Each path below is one point turned by a fixed rotation once a step. After each direction that follows a path, write how fast that rotation turns it, in degrees each step (0 if it stays still).
Each turn is a multiple of 5 degrees from 10 to 175, or 0.
Each row of a path follows its step; steps can be skipped.
Rotation 1:
step 0: [ 71 -97  42  20 -33   8 -21  17  11  41  37   8 -13  33  -7 -25 -17 -73
  16 -36  37   1 -12 -10   4 -18  28  -3 -20   8  25 -42 -20  21  18 -42
  22  15  15  -5  21  -6  18 -17  19  21   7 -18 -38 -23 -13  -6  44   6]
step 1: [-11  -4 -17  18   3   7  27  27  -2  25 -27  -3 -31  10  23  -1 -43  18
  21 -30 -44  72 -29  -5   5  79 -27  24  -2 -43  27  50 -70   8  14 -38
   1   7  -4 -17 -10  19 -29  -1 -19 -15  43  24  10 -32   9 -52  43  -7]
step 2: [ 20 -36 -11  55   1  21  34  10 -17  -1   2 -10  -3  15 -10 -65 -19 -83
  -8 -18  29 -25 -33 -65  -1  -6  -8 -18 -43  16  14 -17 -20  -6  57 -41
 -17   4 -62 -13  31  24  18  27  21  -2  28 -32   1  49  12  16 -10  -3]
step 3: [ 12 -58  -1  18  31  31 -25  30  25  42 -30 -17  -8  24  29   4 -27   3
   5 -32 -26  95 -33  46  10  19 -22  -1 -27   6  -3   5  51  16  29 -18
 -17  27  39 -35  22  -2   4   8 -23 -10  10  29  41  39 -25 -49  38   3]
step 4: [ 10 -30 -40  14 -63   5 -20  34 -47 -17   9   2  16  -4  43  -3 -18 -51
  16 -49   4 -13 -38 -69 -32 -23 -33 -14  -2  -1  38  -9 -44 -15 -26 -33
  -9  19  -8 -21  52 -36 -31 -15 -30  14  61 -34  15   2  -2  16  23   6]
step 5: [-11 -44  35  40  -7  12  42   9   2   9 -46 -49   1  36  24 -19 -45   8
  -8  -7 -34  79 -36  15  23 -18  57   2   3 -17   9  42  -6  51  30 -34
  23  -3 -23 -30  -7 -41  15  27  14  19  -6 -41  27  14 -23  -3   7 -48]
step 6: [ 25 -59 -14  46  -8  16  34   5   9  12   9 -14  -3 -59  -3  -4  19 -33
  21 -32 -19 -12   8  10 -29   5 -51 -21 -51  21  17 -55 -27  14 -15 -35
  56  13  -5 -31  76 -22 -19  15  17   5  52 -10  -9 -13  15 -56  18  11]
step 7: [-37 -31   0   0 -62  13  15  55 -14  -1 -14 -20   6  50  25 -31 -32  22
   9 -25  33  54 -47 -14  67   4   6   6 -11 -12  25  30 -35  21  16 -32
   2  22  50 -34  25  46  30  14  60  -2   5  12  16 -19 -26  -3  19  23]
step 8: [ 35 -91 -20  47 -14 -25 -18  46  27  -5   2 -27 -13 -23  14   2   7 -76
 -22  -2 -44  16 -56   5 -20  17   5 -16   5  -1  14   6 -24 -20  16 -35
  23   9 -69   9  -4   5 -29 -13   7 -53  25 -19  -6  -5  29 -37 -20  14]
Directions:
[  9  -4  -5  -5   3  -4  14  11  -9  13   0  -6   9  19  12   6   1   5
  26   9   5  -3  -4  10   2   6   0  13   5  -4  -4  -4   8  -2   7  -8
   8  -7   4   3  -5  -1   9   1   0  -8 -11   1   6   1  -8   3  -7 -11] -> 160
[  1  10  -1 -10   3  10   9  -3  -8  -1   7  -7   9   4   1   3  10  -1
   6 -16  -5  -2   7  11  -6  -2  18   0  -1  -7   1   6  -2  14  -2  -1
   5  -1   2  -4   5 -20  -9   0   7   8  -3 -15 -19  -5  -6  -4  10   8] -> 60
[ 10   3   3  10   2  -2  -9   5 -20   8   0   6   0  -8  14  -3  -1  -8
 -10   0  18 -14  -7   8  -6  -1   5  -3  -1 -10   7 -14   4  -5   0   5
  16  -5  -2  -1   3  -2 -14   9  -1  -7   6   1  -8   1  18   1  -7   0] -> 175
[ -3   4   3   2  -4  13  -6   0   5  16   0  -4  10   6  10  -2  -5  14
  -8  -8  -1  15  13   3  -2  -9   8 -10  -1  15  16  10   8  -4   3  -6
  -2   1  -2   7 -12   0   1   5   6 -12   0  13  -8  -8   8  -3  -3 -13] -> 160
[  5   9   4   3  -8  -6  10   0   9  -2  -8  -2  -5   5 -13   7  -2   0
   3   2   0   4   2 -11   1   8   3  -1  -6 -15  10  10   8  11   2   4
   3   1 -14   9   6   2 -10  -1 -15  -2   7 -17  -3  -6   9  -3 -18 -19] -> 100
[-15   6  -5   4  -7 -17   4  12   8  -7   6  -4   8  -4   3  -1 -13   3
  -3   2   5  -8  -2   1  -1   1  11   7   4  -9  -3   9  -1 -15  12   1
 -11 -13  -8  -3   2 -15  18   8  -3  -6  15   0  -7  -1   4  -3   7   5] -> 120
[-19   2   1  -1 -16   7  -1  -6   6   0   3   8   9  19   4  14  -3  -3
   4  -7   5   3   2  10 -12  10 -13   9 -11  -9   0  -8 -14  -1  -8   6
   3   5  10  10   3  -1   0   1  -3   9   9  12  -1   5  12   4   0   0] -> 125
[  9   0  23   5 -12   5  12   5  11 -13   9   1  -2 -17   7   9   4   9
  -5   0   5  -9   3   4   2   1   1   4   3   3   4   2  -1   3   1 -21
   2  -7  13  -3   0  -9  -6  -1  -1  11  -3   3  16  -2   6   8   2  -9] -> 55
Rotation 2:
step 0: [ 36 -30  35  26  15  21 -15 -68  35   5  11  13  -9 -20  25 -42 -25  -6
  68  60   8  13  18  -1  29  19   6  29 -34 -32   4  -8  50  28  51  14
  12  41   1  10  -1 -23 -13  16 -22 -44 -22 -51   7  36  -4  19  17 -48]
step 1: [  9 -47 -31  44  50   8   8  -1 -42   7  23  -7   9 -45 -33   2  44  -7
 -15 -36  12  -1 -10 -15   7   3   3 -79  11 -21   3 -55 -23  29  11  26
  10 -37 -11   7  27  28 -66 -31  35   1  16 -50  49   4  -2  17 -42   4]
step 2: [-34 -41  45  12 -17  52  27  26  10 -22   4  30 -25   9   3 -23 -41  17
   1  45  -5   9  10  -9 -38  10   3  -1   9  32 -12   9  24  36 -43 -56
 -47 -61 -18 -31 -42 -45 -29  10 -19   6  13  19  55  10  43  20 -17 -39]
step 3: [ 13 -23  11  21   2   0  -1   8  -9  20 -16   2   5 -16   1  -6 -20  60
 -10  48 -47   6  -6  69  34  35  -9 -31   5 -35  36 -56 -16  19 -49  28
  32  41 -54 -18   2   0  54 -10  28 -30 -36 -26 -46   4  14  52  -5 -11]
step 4: [-40  -4 -56 -17  -9  16  48 -41 -31   5  42  -2 -34 -30 -44  34   1 -26
  11  12  59  21  -2 -15 -11   9  28 -33 -31  19  -5 -26  16  51  61 -59
 -35  40   7  11  -5 -13  21 -41  28 -19   1   2 -22 -24  26  23 -24 -27]
step 5: [ 21  12  25  41  54  31  -2  15  11  25 -19  13  24 -27  -8 -62  10  14
  -5  45 -25  23  40 -14 -21  40 -30  -9 -36  23   2  18   7  -1 -57 -66
 -60  24   3  10  40  21  -3 -27  30  34  12 -19  34 -24 -33   8   8  47]
step 6: [ 42  21  38   3 -20 -31   5  -2 -29 -35 -24  48  23 -17 -21 -22  -4 -59
  -1  10   2  -6  -9 -26  52 -28  24 -28  47   0  27 -47  15  12  -7 -36
   7   6 -61 -37 -24   8  63  17  -9  15  56 -19  -9 -10  -2  26 -18 -58]
step 7: [-11 -79 -62  10   9  23   0  17   4  36 -24  -3 -71  -1  16   1  13  22
  12  51 -13   6  18 -52  45  25  12   7  18   2  57  -6  39  -9  27   9
 -27  13  38   7  -2 -41   0  16  42 -22  17   0 -22 -13 -68   0 -15 -22]
step 8: [ -5  -7 -36  49  12  25  -7 -30  13  17  29  24  57 -13   0 -13 -16 -17
  52 -30  10  27  18   8 -42 -28 -58  17 -44  34  38 -71  14  35 -38  31
   2  -5  11  12  46  15   2  -8 -16  31  42 -11  19 -16   3  27  -1 -59]
Directions:
[  3 -13  -1   1  -4 -15  10   0  -3  -8  -3   4  -5  -6   2  -3   3   5
 -16  -2  -5  -8   3  -1   1  -2   8  -9  17  -1   6  15 -11   6 -15  -1
  -1   1  -1   5  -8  -7   5  17  -8  11   2   6  21   2  -9   3  -1  -7] -> 85
[ -7 -15  -4   2 -16  -4   0  -1   0   4 -12  12   5 -10  -2   8  -6  -7
   6  -7   2  -1 -19  11  -8   3   4   2   2  -2   3   6  20   3  -8   1
   9  18  17  -9   1   1  -2   6   9 -10  -5  -4  -3  -1  -5   4   6   4] -> 95
[ -5  -3  -7  13  10  -6  -9   8  -4   6   3  10   4   9   2  -5   5 -14
 -10  12 -16   3   7   4  -4   5  -2   4  -1 -11  -5  -1 -14   4  -7   5
   6   4   2  10   1  -5 -10  14   9  -6  -4 -10  -9 -22   2  -6  -1   7] -> 160
[ 16  -8   0   5   6   6   5  13   3  14  -3 -14  -6  -5   6  13   0   2
  -9  12   8  -7  -6   3   3  -9  -3  -7   3 -12  -9  -3   4 -13 -12  -5
   2  -2   1   3  18   0  -1   0  13  16  -9   1  -7   9  -7  -4  -2   4] -> 175
[  6  -6   7   3  -2  -7   7  -7  -3 -18  -9   1  -4  -1  -3  -3   9  17
  -1   4  -7  11  -5   0  -7  -1   5   3   6   8  -1  -1  -5 -11   0  11
 -11  -7  -5   2  17  -3  -5 -11   5 -19  -6   1  -6  -8 -20   2  -3  11] -> 175
Rotation 3:
step 0: [ 22 -14  22  -2 -29  -4  -6  20 -50   3  22   3   3 -27 -44 -16  11  11
 -54 -36   0 -64 -18  -4  14 -19  36  14 -22 -26 -37 -88 -34  -5  16 -32
  13  31 -33 -13 -32  27  -3  -8  16 -43  30   8  -5  11  40  46  20 -42]
step 1: [ 10 -20 -63  24 -50 -62 -19 -35  -8  -4  -7  43 -44  16 -72  -2  18  17
 -17  13 -20  -9 -37 -45  20  52   7   6   4 -68  -9  -7  12 -28 -15 -24
 -44  20 -21  17 -13  -7  -1 -35 -14  -9 -45 -18   3  27 -16  -5 -11 -12]
step 2: [ 44  15  17  20 -44 -37  -5  36 -11  27 -47  18   8  24 -26  17  -9 -17
  -2 -84 -49  28 -35  23  24   4 -14  -5 -66  -5 -18 -21 -21  15 -17 -23
  -4 -41  -5  26 -30 -25 -13  -3   6  -5  10  -6 -57  -2 -53 -22  37 -30]
step 3: [ 28 -59 -10 -53  21   7  -4 -24 -50  20  30 -31  -9 -56  -2 -38  -3 -19
 -39 -28  12   2 -24  31   8  40   2 -18 -21 -45 -43 -34 -11  -1   5 -36
 -21  32 -20  47 -20  14 -11 -39  36  15 -10  36 -22 -14  -9 -10  14 -63]
step 4: [ 31  -7   8  51 -57  16 -24 -29 -35 -26 -11  44   0   5 -29 -10  55  45
  -8   7 -50   1   4 -26 -16  40  31  27  -8 -42  10 -32 -30   4   9 -31
  -4  16  23   3 -54  25  17  33  31 -21 -29  33   0  22   7 -23 -11 -72]
step 5: [  7  33 -12  10  12   5 -22   3  12 -25   0  -5  -2  31 -68 -44  15  11
 -32 -30 -24  16 -48  -9  -4   6 -13 -20 -22 -49   1 -11   8  15 -24 -31
 -34  23 -54  42 -25 -54 -26   4  16 -52  45 -43 -58  22 -40 -32 -10  -6]
step 6: [ 50 -47 -11  23 -19 -16  18 -23  -5  16 -34  28  19 -63 -19 -46   1 -27
 -18 -29  16  17 -24  46  -4   0  -6  45  -3   2 -12 -30  15  18   0 -41
  -1 -16 -47   1 -19 -34 -46   7 -15  46 -37  15 -32 -19 -50 -11 -33 -62]
step 7: [  5 -24 -24 -23 -34  21   1  -1 -32 -52 -14 -23   6  16  10 -54  53 -12
 -40  -7 -23 -27 -35   0  68 -26  11  -9 -35 -24 -29 -30 -43   6 -32  -6
  14   8  20  11 -42  33  -4   9 -20 -34  -2  61 -11  16   3 -19 -33 -63]
step 8: [ -5   6 -16  33 -60 -41 -49 -49  -6 -45  16   3  -8  12 -50 -53  14  20
 -26 -44   8  -3  40  21  -4 -17  40  21  14 -49  11 -36  -4 -27  13 -33
 -23  10 -51  12 -16 -52  33 -34  22 -34  21  18 -16  17   0   8  16 -16]
Directions:
[ -1 -15  -4  -1  11  -7  15 -15 -12  -6   1  14  -3  -3   5   1  -4  -7
  -4  -2  -3   7   1   2  -7  10  12  13  14  -3  -8   2   8   8   7 -15
   7  -2   4   1   2   0 -10 -12  -2  -8  -3  -8   9 -12   6   4 -10   8] -> 135
[ -6   2   1  -9  -4   3  -5 -10  -7   4  -6  -5   9  -4  -7   1   3   1
  -2   6  -8  -5  20  17 -11   8  -1  -5   0   2   5  14   1   6   0  -1
  -7   5  13  13  -2   1  -1   6  10 -15   0   6   8 -12 -10  -1  22  -2] -> 65
[ -6   2   1   9  -3   3   8  13 -18  -3  -6  -6   8   1   5   2   5   3
  17   9   7   5   1   9   7   5   6   0  -8  -7  -5   7  -1  -2  -5  -7
  15 -11  -1   8 -25   2  -3   8  -7  -3  -2 -12   4  17   0   4   3   7] -> 145
[  7  10   6  -7   9  -7   3  -8   6 -16   1   2  -4  14  -2   1  -5 -10
   1 -10  10  12   1   7 -10   1  12  10 -14   1 -14   5   2   0   0  10
 -10 -12  -6   3   7  -9   6  13   4   5   1 -15  -7   2  -8   1  10  -1] -> 110
[  9 -10   2  -5   0  -6  -5   3   7 -12  13   8   3  11   2  -7   2   2
  -1  -5  15  -9   2   5  -3   0  -7  10   8   6  -3  11 -16   5 -10  -2
   9  14   0  -4 -12  26  -1  -5   8   7   3  -2   6   4  -1  -4   8  -4] -> 100
Rotation 4:
step 0: [ 21  31  -1 -78 -13 -14   3 -64   6  47  40   9  25 -14 -71   9 -32  13
 -10 -67 -20   1  14  -5  55  10  25  20 -26  19  58  12  -3  30 -17  20
   6 -27  17   3  -7  -7  -6   3  -2  11 -16  35   5   5 -58  26 -11  14]
step 1: [  2  17  19  11  15  -4 -72  36 -31 -79 -28 -21  23 -50  -1 -13 -26  18
 -27  35   0  58 -13  19 -21 -31 -26 -21  10  29  -8  11 -13  46  -3  -9
  12 -22  26  19  48  -5 -55  20   5  20  18   8   5  -2 -27 -49 -15  43]
step 2: [ 26  15  32   3 -56  31  51 -40  50 -17 -46  17 -47  19 -20  58   4   4
 -22 -25 -32  36 -52  26   3  66   8 -22 -24  35  17  33   8 -33 -17 -19
  31 -30  11 -19 -44  -2   7   2 -12 -14   3  22  22   7 -35  -4  10   3]
step 3: [ -1 -38  53   1 -39 -11  -2  20   2  10  41  -7  22   0  26 -52   1  18
 -16  57   9 -14 -27 -22 -49   2 -42 -10  35 -14  11 -12 -29  -2  -7 -46
 -71 -12  43   1  10 -23  14 -26 -17   8 -25  34 -33  11 -28 -49 -24  58]
step 4: [ 17  46 -43 -20 -10  30  34   9  13  33  -7  -2 -33  18  -4  25 -48  51
 -19  -9  -5 -34 -20  35 -22  15   1   9  -9  10  24 -16  30 -21 -26 -41
  -4  37 -25  29 -36 -25 -57   4 -42 -33  23   8  54   0  65 -27 -46 -18]
step 5: [ 22 -13  -1 -14  46 -15  31  15  34  38 -33   7  15  35 -42 -35 -17 -28
 -17  -2 -15  -6   4 -13 -31 -24  11 -22  23 -12  19   2 -22  10  63  -1
 -50   4  38 -44  29   5  22  -9  52  16  27 -67  -7  -2  -5 -16 -57  67]
step 6: [ 39  28  -7  10   6  35 -11  11 -19 -26  20  15 -67  50  48   9  -4  -5
 -19  16 -37  26   6 -17  17 -63 -12 -38   0 -19  20  10  23   8 -56  70
 -15  22 -53  35 -44   8 -13  15  -6 -50 -12 -33  15  28  11 -16 -12   6]
step 7: [-57  20  30 -10 -23 -24  23  45  36 -13  -1  -3  30  23 -37  26 -11  31
   6 -27 -13  10  25 -18 -21 -23  19  35 -31 -34   4  20  47 -25  32  22
 -47 -18 -11 -72 -33  -8  13  20  -2  58 -28 -35 -47 -15  12   8  33  35]
step 8: [ 28  16   5   2   2  -3 -53 -20 -25 -22  51 -33 -12  -1  36 -19 -29  59
 -43  18   2  -3 -42 -70  18  52  -4 -29 -39  -3  -1 -37   8  52 -14  23
 -17  32 -11 -15  18  15  10  15   5  13 -19 -46  10  27   7  34 -20 -59]
Directions:
[ 13 -15   1   9  -7  -5  -1  -5  10   2  -6  15   4   4   7 -17 -10  -3
  -6   8  13 -11  -1   1  -6   4 -15  13  -9   3  -8   2   2 -15  -5 -11
   8   2  12  -5  -2  -9  -5   2  -9 -10   2  -6   6  -2  -1   5   1  -6] -> 55
[ -3  11  -5   8  -2   0  -1  10  -6 -13   9   5  13  -1  -7  16  -5   1
  -9   4   4   6   2  20   3  -4  -8  -2  -3  -5   1  11   1  -6  17   4
   1   4   5   0   3 -10   3  -1  -6 -20  -6   5  -5  -6  19 -10   2  -8] -> 135
[ -6   9  -4 -15  -7  11  -8   3  -4   3  -5   8   4  -7   1   0  11   5
  14  14  10   8  -1   4  -6   2  -9  11  -8 -15  -3   3   5 -10  12  14
  -7   4   4   9 -10   5  -7   3   2   9   6   3  19   3  -9   0  -8   1] -> 125
[  4 -12 -13   2  -4  12  -3   2   8   6   2  -7  -1  14  -5   5   5 -11
   9  15   8  -8  -4   0  -9  12  11  -9  -1  -1   7  -4   3  -1   1 -16
  -9   0   7   4   7   7   2  11   1   3   1  19  -1   8  11 -13   2  -9] -> 55
[-14 -15  -1  -2   7   5  -6   9  12  -4  -1   6   8  -3  -4  -7   4   2
  -3  -8   3  -3  -9   9  -3 -10  12  -4  11  -7 -16  11   0  -8   2  -6
  -2  -1  -7  -4   4 -20  -6   6  12   8 -13   3  -7  10 -10   1 -12  -1] -> 175
[  3  -4   1   6   4  -8  15   8   1 -17  -7  13 -10   6   3  -7  11  -3
  17  -2   4   5   5   1  -6   1   1  -8   1   6  11   7 -22  -4   0  11
  -5  -7  -5   0  -4  -1  10   3 -16  -1 -14   0   6   8  -6  -4   0  -6] -> 95
[ -7  11  -2  -4  -5   9  12  10  -5   2  -3   0   3  -2  -6 -17  15  -5
 -13  -3   0   1  -2   6 -11  -8   6   0  -5   0  -3   7   4  11  -4 -17
   9 -15 -11  -4 -15   9 -10   3  -4  -3   6  -8   5  -3   6  -4  13 -12] -> 145
Rotation 5:
step 0: [-10 -26  18  34 -10 -56  69   7 -63  32   1  54 -24  21 -24 -18  -5  59
  19   9 -52   7  12  16 -32  13 -38  -6  54  28  22  15  44 -17  43  13
 -22 -39   7  -1 -11 -18  -1 -34   3  14   6  13 -23   4   8  18  31 -18]
step 1: [ 24  22   7  45 -24 -22   0 -68  17  -2  44 -19  -9  17  14 -23  46   9
  17  41  16 -18   3 -35   5   5   9 -61  24 -17 -10  35  35 -11  -2 -54
  32  -3 -66   3  41  11  52 -37   5  25  28   7 -37   8  33  -7 -15 -16]
step 2: [-45 -42  20 -29  -1  39  -5 -24 -32 -34   6 -22  36 -32   8  25 -21   4
  -2   8   7  21   4  -9  -2 -14 -49 -48  -7  21  23 -27  32   8   0   6
  34  -9 -28  40  32 -60  20  15 -26 -43  37 -27  -9  81  24 -28 -13  27]
step 3: [-17 -29   8 -30  17   6   4  80 -25 -16 -20  -5  25  10 -80   0  50  36
  33  44   9  -1  52 -27   9 -45 -33  14 -10   4 -17  37  43   8 -12 -27
  20  -2 -36  -9 -27  19 -12  10  25  -9  10  -4  56  10   2  43 -10   5]
step 4: [-37 -17   6  -2  32  18 -31  -6   1  25  18 -34  15 -62  16  19  16   1
  10   0 -27 -36  26 -27  60 -16  95  13  27  -5  -6  11   6  18  17 -48
  27  -8   6   2  -5  25  37   6  19  13   4  18  25 -30 -52 -39 -36  48]
step 5: [ -4 -37   5  10 -30  51  20  19  57   1  -5   9   8 -55   3  18 -49  -4
 -18  35 -11   2  -1 -21 -15  -9  30 -14  34  -1  -7 -43 -40  55  49  38
  -4  15  -6  16 -31   4 -73   0  23  -7   3 -17  23  51 -46   0 -10 -40]
step 6: [ 45   6 -37 -20 -12  29   3  32  40 -21 -14   5 -44  12 -27 -20 -18  52
  23  47 -32  59 -60  16 -17 -10  25  31  -7   7   5  -8   6   1  10  11
  27  40  18 -56   8  -1  42 -37  56 -12 -18  33  29 -24 -26  18  30   9]
step 7: [ -1  31 -56   5   4  12 -31 -11 -19  11 -38 -12 -14 -55  34 -19   7   6
  37 -38  23  -9 -28  34  21   8  50 -36  55  -9 -35 -43 -42 -12 -44  -8
   8   9  -7 -11  17 -45   5 -47 -20  27 -32 -45  21 -28  19   8  46   0]
step 8: [ 23  -2  65  15  14  28 -18  -4 -11 -36 -42  57 -10  70  13   0 -40  -3
  -6 -16  30 -21 -38  25 -29 -73  16  -9  18  30  20 -54 -37  -9 -33   5
 -20 -50  -6  36   1 -13 -35  -2  35  -6   4 -11   3  -6  26  10   0  -9]
Directions:
[  6  -1 -11  10   2  -6   9  15   7   8  14  -2   8   3  -4  -4   1 -10
  -7  14  -3 -11   1   8   7  -1  -1  -4   7   4   7 -12 -12   3 -11  14
  20   0   6  -6  -9   1   9  16   0   2  -5   0   6   2  -6  -5   2   7] -> 45
[  4  -8   0  -5  -2  -3   2 -24   4  -2   2  -9   3 -13  12  23   3  -6
  -8  -3   8  -9  -3   7   9   1   6   7  11  -7   9   7  -5  -5  -4   0
   9  -4 -14   3  15   0  -7   9   1  -1 -11  -6   2  -1  -1   6  11   1] -> 125
[ -1  12  -8  -3 -11   2  -2  -6 -17  15   1  -3 -10  -1  -8   2   1   0
  -9   3  -6  -8  -4  -7   4  -5   6  -1  12 -17 -14   8 -16  11 -17  -4
  -2   0  -1   4   8  -5   3  -3  -7  -2  13  11   0  -5   1  -8 -11   0] -> 120
[ -8   9  13  14  -4  -3 -12  13   3  -2  10 -24  -9   1   4   7   7  -9
  13  -5  -6  -7   5  -1   8   3  15  -1   5   7  -4   0   2  -8   1   6
  -2   5  -1 -10   9   1   3  -8  -2  13   5 -11  -3  -4   9 -10   2  -7] -> 120
[ -9  12  -4   3  -8  -4   0  -9  16   2  18  -1  10   5   6  -1  -9  10
  -1   2 -15  19  -7 -12   1  15 -12   5   0   2   5  -2 -10   6  -3  -1
   0   0 -15  -1   4   1   7  -7   7   0   5  -6   1   6 -11   1   2 -13] -> 80
